Named turns come first, each shown by rows before and after it. Which turns, in which order, take the first row of each pair that follows to the second? Write the first one first, as in the answered first pair.
k497:
[-10.0 -21.7  -2.9   6.4 -21.4 -16.3  17.9  -6.1   7.1 -10.8  12.8 -18.7
  28.9  -9.4] => [ -5.3 -23.1  -4.6   1.5 -22.3 -19.2  19.0  -5.1   6.7 -11.0   9.5 -20.9
  25.7 -13.3]
[ -4.9   3.1  -0.9   0.5 -13.5   8.1  -0.3 -19.5 -11.1   2.1  -1.8 -13.3
   2.5   9.1] => [  3.7   0.8  -1.7  -9.0  -9.1   1.4   5.1 -15.3 -17.0   2.0  -4.7 -18.4
  -3.6   1.1]
[ -0.4 -20.0  -4.1   3.3 -19.8  -8.0  -5.8  -1.2  12.8 -10.3   7.7  13.5
   0.2   8.8] => [  2.3 -19.1  -4.7  -0.5 -22.5  -4.9  -5.2  -6.1  11.6 -14.5   8.1   9.2
  -2.2   8.3]
[ -0.6   4.4  10.7  -7.3  -6.1  -9.8   4.5 -10.1  -9.5  -2.7  -2.8 -15.0
  12.1   6.0] => [  2.6   3.4  11.4 -10.8  -5.3 -13.1  10.9  -5.4 -10.9  -1.4  -5.0 -17.0
   8.1   0.1]
k744:
[-5.5 13.9  8.6  2.3 14.5 -6.8  4.1 -0.6  0.2 16.3  4.9 -4.8  1.8  5.8] => [ -2.3  13.5   5.4  -3.9   7.0   3.2   3.4 -18.9   0.1   3.1   4.2 -11.1
   2.3   9.6]
[ -1.1  -4.3   2.8 -11.0 -19.6  11.7   2.2 -18.6  -9.1 -10.4  -5.5 -23.2
  31.4   3.8] => [ -4.5 -10.2  10.4  -0.1  -2.2 -14.4   5.9  23.2 -11.8  18.2  -6.4  -7.1
  36.8  -4.1]
[  3.5   8.5   5.5   1.4   6.1  -3.7   8.7  11.0  -1.8  14.5  -0.8   9.0
  -3.6 -10.3] => [ 2.9 14.3  3.3 -1.3  1.3 14.7  0.4 -9.9 -3.9  1.5  0.0  2.6 -7.3 -1.4]
k182:
[  6.2 -25.5 -11.9 -11.4 -39.8  11.8  -4.9 -30.1   5.6 -40.7   9.1 -19.2
  -3.7  19.7] => [-30.0  35.7   0.9   6.8  12.0  34.2 -33.0 -17.6   3.6  10.5   0.9   7.2
  17.8  30.3]
[ 15.4 -11.8  -5.9  -1.0  -0.1 -10.3   5.8   6.3  -3.2  -7.6  -2.7  -5.9
 -12.9 -10.1] => [ -0.4  -4.6   2.8  16.7   4.3   1.4 -11.8   9.8   3.0   0.5   0.6  13.1
 -12.2   6.1]
[ -7.8 -27.4  10.2  22.1 -10.6  13.1 -20.5   0.5   9.3 -15.0  13.6  21.3
 -21.4  26.1] => [ -8.4  34.8   4.0 -12.1  39.1   5.6   3.1   6.7 -10.1  26.3  -6.2  -0.3
   2.0  -6.0]
k799:
[ 12.0  36.0  11.3   2.1   4.8  22.5   6.9  -2.3 -10.7   2.1   4.0   0.0
  -3.4  -8.4] => [ 13.5  26.8  15.3  10.1   4.6  21.0   0.8   5.1  -7.9   4.1   5.6  11.0
 -15.1  -2.2]
[ -8.7  -0.1  -9.2  -5.9   6.7 -15.5 -11.4  -6.1   6.2   8.3  -2.1  -6.8
  29.2 -12.5] => [ -0.7 -21.0  -1.3   8.4   0.5 -14.3 -23.8   9.2  10.8   0.4   1.2  16.2
   3.0  -5.7]
[  0.2 -18.9   5.2  13.6 -14.9 -10.0 -23.1  15.9  13.0   0.9  -9.0  18.4
   5.4  -3.5] => [ 10.8 -16.9  -8.5 -10.6 -28.9  -5.4  -6.7  -8.4   7.2 -18.4 -13.2 -10.3
   7.8 -13.1]
[  3.5 -19.5  -3.5  10.5  -6.0  13.4  -7.1   0.8   2.5 -26.6  -0.5   6.0
 -31.1   9.0] => [-10.7  14.6  -8.7 -10.8   2.9  10.7  14.7 -20.9  -3.8  -9.6  -3.5 -27.7
  14.5  -2.3]
k827:
[-3.8 -1.0  4.1  9.7  6.5 10.3 -5.8  8.7 -0.6  1.2  3.4 21.2 -7.5  3.7] => [  6.9  -1.6   1.1  -1.7   4.9  10.5  -0.3   5.3  -4.0  -9.8  -1.7  13.6
 -18.0  -2.3]
[ -1.4   4.9 -10.9  -5.8  10.0 -13.8  16.2  10.6 -19.1   9.3 -11.1 -15.5
   6.5 -22.1] => [-12.9   3.9  -5.2   7.0  10.0 -15.1   9.7  14.5 -14.1  18.1  -7.2  -7.5
  17.8 -14.2]
[  6.2  32.7  -1.0  -1.4   5.4  32.7  -1.9 -39.8  -8.8  -7.2   8.2 -26.5
   3.2  12.6] => [-10.9  32.8   4.4  16.2   7.4  30.9 -12.3 -34.5  -2.5   7.0  12.1 -16.3
  17.9  21.5]
[  0.7 -17.6  -6.6  -0.3 -14.1 -10.7   7.3  10.6  10.6 -17.2   2.9   8.2
 -19.9   1.3] => [  3.5 -10.1  -8.5 -15.0 -15.9 -13.1  16.8   0.2   5.8 -21.3  -0.5  -6.7
 -11.3  -3.7]

Each pair is 2 to 3 turns apart.
[  8.0 -22.5  -5.8  -5.4 -26.0 -12.8   8.9  10.2   0.4  -8.0  -0.1  -0.6
  -5.0  -7.3] => [  8.6 -10.4  -6.1  -7.7 -24.3  10.1  -3.1  -6.3   2.4 -18.0  -2.2   1.2
 -17.1   2.0]
k182 k799
[ -4.7  25.6  -8.0  -8.3   3.4  14.3   1.6 -27.0  -6.2   1.4  -8.4 -16.3
  16.3   7.8] => [ -3.5  -4.9   2.4  21.8  -5.5  15.9 -20.6  -6.1   3.9  -9.3   2.6  17.3
 -14.1  25.0]
k827 k799
[-17.2  10.3  10.0   1.9  18.5  11.2  -2.9  14.7   8.1  19.7   7.1  13.4
 -11.7   7.7] => [  5.6  -7.5   4.1 -12.2   3.7  14.8   0.3   3.9   3.2  -9.0   7.1   5.2
 -39.3   1.4]
k827 k827 k182
[-18.5  -4.8   8.1  19.0  11.5 -22.1   6.7  30.1   5.3  28.2  -1.6  10.4
  21.7  -7.1] => [ -0.6 -35.8   4.7  19.0 -25.6   5.5  -9.4  -2.2  11.6 -25.0   6.5   9.5
 -14.8  13.8]
k497 k799
[-17.5  -2.6   1.8   2.9  18.3   1.2 -22.2  27.3   1.8  17.3  22.6  13.3
 -22.0  23.8] => [  1.5 -33.7  -4.9  -8.7  -6.2 -12.8  -7.1  21.6   1.3  -8.6  25.2   0.2
 -31.1  18.4]
k182 k182
[  8.3  12.3  15.5   2.6   6.4 -10.2   8.9  -1.1  -2.4  11.9 -17.8 -13.7
   2.0 -15.8] => [  5.2  -7.4  14.9   8.8 -18.7  -9.3  10.4 -13.5   5.5  -4.6  -9.4 -18.8
   4.7  -7.8]
k182 k827 k827
[-24.4  12.8   2.3  12.8 -10.1  -6.5   0.2 -18.6  12.4   5.3   8.4 -11.7
  43.7  12.0] => [-18.1 -11.8  10.2  33.6  -7.7 -17.0 -11.8  16.4  17.7   7.0  11.0  17.5
  15.3  15.3]
k182 k799
[-32.8   2.7  16.2  21.4 -22.5  19.8 -18.3 -20.5  14.2   3.8  15.4   4.5
  22.3  24.1] => [ -3.8  13.3   0.8 -22.7 -22.1  19.2   9.1 -45.9  -0.3 -16.6   1.6 -29.6
  11.8  -0.1]
k497 k182 k182
[ -2.2 -16.4  -6.4  -1.3  -6.1 -25.5  14.6  17.2   3.5  -2.8  -2.4  -4.4
  19.2  -2.4] => [-12.2 -11.8  -3.1   7.8 -12.8 -14.0   3.1   4.6   9.3  -4.7   3.9  -3.4
  26.2   9.9]
k497 k497
[-25.8  18.6  -2.2   6.9   9.5 -10.9   6.3  14.4  -4.6  17.2  -3.3   2.9
  21.6   0.1] => [-12.4  -8.1  -0.8  19.4 -11.9   5.5 -13.5   7.4   3.0 -15.3   3.3  21.9
 -17.0  15.2]
k497 k799
[-15.0  20.8  -0.1   4.7  13.2   5.6  -1.7 -15.4 -12.4   5.8   6.7   9.9
  13.9  14.8] => [  4.9   4.1  -7.4 -12.3  -5.5   3.7  11.0 -28.5 -15.3 -17.4   7.9  -6.7
   4.8   9.4]
k497 k182
[ -9.9  -9.9   6.5  17.8   8.5   4.4 -31.8   7.4   7.3  10.1   5.1  24.8
 -15.3  12.3] => [ 25.3 -13.3 -10.0 -24.1   1.1  -5.1   1.2  -6.7  -7.7 -14.7  -4.6 -11.2
 -27.7 -17.6]
k799 k497
[ 26.9 -25.3   4.4  -1.0   8.9 -13.1  15.0  21.1  -7.5  -4.7  -0.4   4.6
 -29.9 -17.5] => [ -7.5 -23.4  13.9  33.1   5.2  -2.6 -10.4  20.9   7.9  11.8  10.6  25.9
  -2.3   9.9]
k497 k497
[ 24.7  28.7   2.2  -4.0  31.4  11.7 -14.5 -21.8  -3.3  -1.6 -17.8   4.1
 -10.4  -3.6] => [ 26.5  15.2   3.3  -2.5  17.5  19.5 -15.7 -31.6  -0.1 -17.9 -14.2   0.4
 -15.7   5.1]
k182 k182 k827
[-21.2   1.9  14.7  15.7   9.8  -3.6 -16.4  -1.5   9.3  10.2  -5.5   8.8
  19.4  19.4] => [ -7.9  25.2  10.0  -0.4  28.1   5.2 -13.0  -5.6  -2.3  11.8 -18.4   3.7
   4.2   7.9]
k799 k182
[  0.6  23.0   9.7  23.5   1.2  26.7 -33.6 -19.4   0.8  -4.8   4.5   5.6
 -10.6  21.7] => [ 24.5  35.7   0.8 -16.4  22.9  -8.5   6.1   0.9 -15.5  13.9 -11.9 -21.1
  -3.3 -20.7]
k182 k497
[  6.8  -9.8   3.4  13.7  21.2  -8.1   5.8  26.0   0.4   3.0   0.1  30.6
 -12.2  -0.7] => [ 15.6  10.0  -8.3 -18.5  23.8  -7.6  29.6   1.6  -9.4  -2.9  -8.5  -4.3
  -1.1 -17.2]
k827 k799
[-17.1 -13.3   4.3  20.6 -10.7  -6.7  -7.7   8.8  13.3   1.2   6.6  10.0
  26.2  21.8] => [ 20.3 -24.0  -2.2  -2.2 -14.5  -3.5  -3.1   5.0   3.1 -28.6  -0.9   6.6
 -22.0  10.3]
k827 k827
[ 11.0   9.6  -6.5  -6.4  -1.3   6.8   6.2 -36.6  -1.5  -5.3 -16.6 -18.0
  -4.1   5.1] => [ 12.3  21.6  -5.5  -6.6  12.3   5.5   5.1 -26.7  -5.9   3.3 -22.2 -11.9
  -8.6   0.0]
k182 k182 k497
[-20.9  22.3  -1.3   2.9  -3.4   7.3   1.1 -24.8   6.6  13.4  -2.3 -18.5
  44.5   6.1] => [ 11.6 -13.7  -5.9  -6.1 -27.2  13.7  -3.0 -33.4   7.3 -34.9  -0.4 -18.0
  -6.6   9.0]
k799 k799
[ 19.8  -1.0  -5.2  -9.7  -6.4   7.9  -6.4  -0.4  -7.6 -12.5  -3.9  -9.2
 -26.4  -3.5] => [-11.5  23.4  -0.5   4.2   3.5  10.7 -14.0  -3.8  -4.9  16.3   0.0 -10.1
  15.8   4.9]
k799 k827 k497
[  8.3  -0.1  33.2  27.8   2.3  -1.5  -7.7  30.1  -7.8   2.1 -14.4  23.3
 -32.9 -14.8] => [  1.5   3.8  19.8   1.9 -32.4  18.5   7.0 -34.7  -4.5 -29.2  -8.7 -26.7
  -1.0  -6.3]
k744 k799 k182
[-5.5 -8.3  6.7 12.0  5.5 -8.8 -1.6 22.2 -1.3 13.3 -6.2 20.7  5.9  5.9] => [ 17.9  -2.2   0.1 -13.0  10.9  -3.7   6.6  13.4 -14.3   0.6 -16.4  10.2
 -12.7  -8.9]
k827 k182 k827
[-34.5  35.5  -1.7   7.3   8.5  11.5   4.9   1.2 -21.7  28.2 -14.6  -2.5
  16.5  16.2] => [  5.6   2.5  -5.2   2.3  -6.7  26.1  -6.0   0.8 -23.2 -14.5 -17.1  14.7
 -50.9  19.0]
k497 k799 k827
[ -0.7 -20.4   1.6  12.1 -17.2 -14.8  -1.1  11.9  12.6  -0.7   7.9   7.5
  11.4   1.9] => [  7.8 -10.8  -2.0  -5.5  -7.0 -22.1  15.3  10.4   3.8   2.4   2.9  -6.8
  14.0 -12.0]
k182 k182
[-12.9 -15.3  -2.0   1.8 -16.6 -18.2   5.9   2.4   3.4   5.4   8.8 -14.0
  25.6   5.8] => [ -7.1   8.7  -0.4  -5.4  12.7 -18.0   6.2  18.6  -5.9  23.6  -1.8  -4.2
  14.4  -6.2]
k182 k827 k182
[ -2.8  -1.9   5.5  13.1  15.0  -7.2  -3.4  15.9 -10.7   9.0   6.9  16.8
   8.7  -8.9] => [ 13.1   6.9  -2.7 -11.4  17.2  -0.5   5.3   3.4 -16.9  -2.1  -2.1   5.3
  -4.9 -20.6]
k799 k182 k182
[-11.1  15.7  -2.3  -4.9   5.0  10.2  -0.2 -19.5  -0.7   5.1  -0.5   1.1
  10.2   6.7] => [-10.9  10.9   2.7   3.0  12.9   7.4  -9.0  -0.7   1.3  15.5  -2.2  19.2
  -1.7   8.2]
k497 k799
[ -5.2  20.2   2.4  10.3  15.4  32.7 -23.6 -16.7   9.5  -3.9  -1.1  11.4
  -8.1  24.1] => [ -7.4  22.7   0.8   6.9  15.1  32.0 -20.4 -21.9   8.3  -4.7  -2.0   4.4
  -4.2  22.4]
k799 k799 k827
[-17.0  -2.0  -2.5  11.6  -8.5  10.4  -5.6 -27.4   5.8  -0.7  -0.4  -0.5
  11.6  14.3] => [-15.4   0.2  -4.6   4.7 -10.7   9.1  -0.9 -28.8   2.7  -1.8  -1.2  -8.4
  13.8  11.5]
k497 k827
[  1.2  11.2  -5.6 -16.8  -1.4   8.3   5.9 -27.2  -0.6  -6.5  -5.2 -20.8
   3.8   0.4] => [-20.4  10.7   3.1   6.5   0.8   6.4  -4.8 -15.4   6.2  11.5   0.4  -6.9
  22.1  12.2]
k827 k497 k827
[ 13.5 -11.4  -9.0 -16.6 -15.2  21.3 -10.3 -18.8  -9.1 -25.9  -0.1   1.1
 -18.5  -8.8] => [-24.9  13.9   2.6   8.5   8.5  16.3 -20.4  -0.7  -0.5  19.6   2.0  17.1
  24.3  -0.5]
k799 k827
[ 10.2  28.1   7.3  -6.6  37.8   8.9 -11.5  11.3  -6.0  42.0   3.8  14.8
  20.2  -1.6] => [ 52.0 -18.0  -5.4 -29.3   6.0 -12.9  14.1  10.7  -9.7   1.8   6.6  -3.0
 -12.8 -20.4]
k827 k182
[ 12.6  -9.5   4.3   9.1  11.7  -5.6  -2.0  21.8  -2.6   2.8  -5.8  19.3
 -26.0  -7.2] => [  2.6 -14.5   6.3  19.0 -10.4  13.5 -12.5  -7.6   6.2 -14.9   4.9  15.5
 -19.3  11.4]
k799 k182
[ -0.5  35.1  -8.1 -18.5  10.6  22.6  10.0 -18.2  -8.1   4.3   2.2 -14.3
  11.1  -0.9] => [ -9.5  21.6   4.6  13.1   9.4  31.4 -19.7  -3.8   0.0   5.0  12.3  18.7
  -7.3  20.3]
k799 k497
[  3.5  -5.7 -15.8 -10.3   3.1 -17.1  15.0   7.0   0.6  -0.6  -1.1 -12.4
  17.3 -13.5] => [ -2.6 -17.9 -11.8   1.7 -16.0  -5.4   2.0  -7.0   5.8 -17.3   4.5 -10.5
  15.0   4.1]
k182 k799
[ 19.7  -1.3  -7.3  -3.1  14.3  -3.2   2.0  18.3  -2.5   3.8 -11.2  24.3
 -27.0  -1.8] => [ 0.7  1.2 -0.5 14.0 14.5 -6.4 -4.9 24.6  2.8 19.5 -3.8 32.7 -5.6  7.0]
k799 k827 k799
[-13.0  -2.3   7.8  17.4  -1.3  -0.4   9.3  17.1   3.0  24.1   6.0  16.4
  10.1   7.2] => [ -0.5  -7.0   2.5   2.8  -2.1 -14.0  25.1  20.5  -2.1  22.9   1.9   6.4
  12.2  -6.1]
k182 k827
[ -5.5  -2.9  -2.9  -4.8   0.2 -24.5  13.0   3.3  -4.9  20.0   2.7 -10.3
  24.3 -17.0] => [-10.5 -19.9   2.2  13.1  -6.5 -23.8  -1.9  14.9   2.7  18.7  11.4   5.0
  14.1  -5.2]
k827 k182 k182
[ 20.1  30.8 -13.0 -23.9  34.2  12.1  -4.7   3.9 -15.3   3.2 -22.3   5.8
 -33.1 -17.0] => [ 32.8  14.4 -13.9 -23.8  18.1  13.3  -3.7  -4.2 -12.2 -16.3 -18.5   5.0
 -46.7 -12.4]
k827 k799 k799
[ 16.5 -26.2  -5.3  -4.0  -7.4  -5.9   2.4   3.0  -1.9 -16.1   0.4   7.7
 -28.7  -4.7] => [ -4.1   6.8  -7.4 -16.6  10.6 -14.6  20.7   1.1  -7.9  13.4  -4.9 -13.4
  18.1 -16.8]
k799 k497
[  2.1  15.0 -15.2 -17.1  -9.3  23.0   1.1 -37.7   8.6 -29.4   5.2 -28.6
  18.8  13.0] => [ -6.7  30.5 -11.9 -16.4   3.5  26.2   0.1 -35.8   6.2 -17.5   1.8 -24.8
  24.1  14.1]
k182 k182
[  9.6   6.5  -6.2 -29.3   0.9  13.6  15.0 -15.0  -0.8  -5.0 -10.1   1.6
  -3.1  11.1] => [ -0.1  -8.4  -4.2 -18.0 -13.7   7.8  12.5 -18.1   5.7 -11.3  -1.6   0.1
  10.2  18.0]
k827 k182
[-17.3  19.5  -4.7  -5.6   5.6  12.7  -5.4 -15.2   2.4   7.0  -7.7  -4.3
  15.2  11.7] => [ 13.7   1.0 -10.7 -19.8  -1.5   5.4   4.3  -7.9  -3.3 -16.1 -12.4  -6.8
 -19.6  -1.4]
k799 k799 k497
[ 16.5   9.0   5.8 -29.2  18.2  40.1  -5.8 -19.3  -2.4 -23.4 -15.7  10.0
 -52.5 -20.3] => [ 15.8 -27.6   1.9 -31.6 -23.0  18.8  15.9 -33.0   5.5 -45.4  -2.4 -16.5
 -27.0 -20.0]
k799 k182
[ 10.8  17.1  12.1   4.3   6.9 -13.4 -12.3   0.1   0.2  24.8   1.4  15.0
  13.7   4.1] => [ 25.1  -8.5   7.0  -4.8 -10.7 -27.8   2.6   5.2  -1.2   9.3   3.0   5.6
   5.0  -4.3]
k182 k497 k799
[  1.8  10.1   7.1  -0.2  19.3 -20.9   4.1  18.6 -14.6  26.6  -2.2  23.8
   9.8 -22.6] => [ 18.1 -22.0  -0.9 -11.3 -13.1 -32.5  20.9   1.5 -11.7  -4.4   3.6   2.9
   7.1 -27.0]
k182 k827
[ -0.2   4.5   5.5  16.0   7.8  29.9 -27.3  -3.3   3.1  -7.6  -0.4  26.9
 -25.1  13.8] => [ 24.7  12.6  -7.6 -28.4  11.3  16.6   8.9 -16.5  -9.8 -15.0 -10.3 -11.1
 -22.5 -16.0]
k799 k497
[ 10.6   3.9 -11.2  -8.2 -15.3   5.6   0.7 -22.0 -10.0 -17.8   2.6 -10.1
 -18.3 -12.7] => [-20.7  12.1  -5.2  11.1 -13.0   3.4  -4.9 -19.3  -1.7   7.6  10.8  -6.4
  23.6  -2.9]
k827 k827
[-11.8  10.7  -2.6   6.0  11.8  13.6 -10.0  -1.0   0.3  -6.7  -5.6   6.5
 -16.2   8.2] => [-16.3  14.7  -8.4  -3.6   5.1   6.2   5.5 -14.6  -1.0  -4.1  -5.6 -15.6
   6.9   2.2]
k182 k182 k799
[ -2.2 -10.9   3.8  11.5   2.8   0.6 -11.9  11.8  -0.3  -0.5  -3.2   9.5
  -8.0   4.2] => [-6.9 -9.4  4.6 10.1  4.4 -8.4 -3.0 14.4  1.8  9.2 -1.8  4.3  4.9 -0.6]
k799 k744 k497
[-12.8   8.6  -1.4   8.2   3.8   0.7   9.2  -0.1  -5.2  14.2  -0.5   2.1
  22.0   4.3] => [ 15.8 -13.8  -7.4  -3.1  -4.6  -9.0  16.0   5.8  -9.5  -8.1  -3.2   1.2
  -5.8  -2.2]
k799 k182 k182
[ 11.9  13.3  -5.3 -22.3   9.3  -8.8  11.7  -2.4  -1.3  13.1   7.5  -1.2
   4.7 -26.0] => [ 10.5  -9.5   1.9   4.3   0.6  -9.8  -7.4  14.1   7.6   9.0  16.3  27.5
 -18.3 -12.3]
k827 k799
[  3.4 -33.1  -1.1  15.5 -26.8  -1.3  -7.2  -4.2   5.9 -18.1   9.3   3.2
   0.0   8.9] => [-18.5  -0.6  -1.0  11.6 -14.7   5.7  -7.5 -18.3   5.3   4.7   5.8  -9.5
  34.8  12.6]
k799 k182
[ -6.4  32.1  -7.7  -5.6  12.8  28.5  -3.5 -16.4  -9.1  24.1 -10.8  -1.9
  -4.3  -1.3] => [ -8.4  10.4  -8.5  -0.5 -12.1  34.4  -8.3 -35.9  -3.6  -1.3   0.3  -5.3
  -5.0  11.6]
k182 k182 k799
[-28.0  25.6   7.8  20.3  -3.7 -13.3   1.1   8.5 -12.7  38.1  12.2  11.4
  31.3  10.3] => [  5.0  20.5   2.5  -6.5   6.9 -32.9  23.8  24.2 -23.5  33.3   1.1   3.2
   5.1 -17.2]
k827 k182 k827
[-10.4 -12.8  14.4  23.9   9.2  -6.3 -15.2  21.8  12.6   4.5  12.0  22.3
   2.5  19.6] => [ 19.1 -12.6   7.8  -3.2  20.7 -21.2   5.6  34.7   0.2  -0.5   0.7  11.9
 -20.7  -2.7]
k182 k799
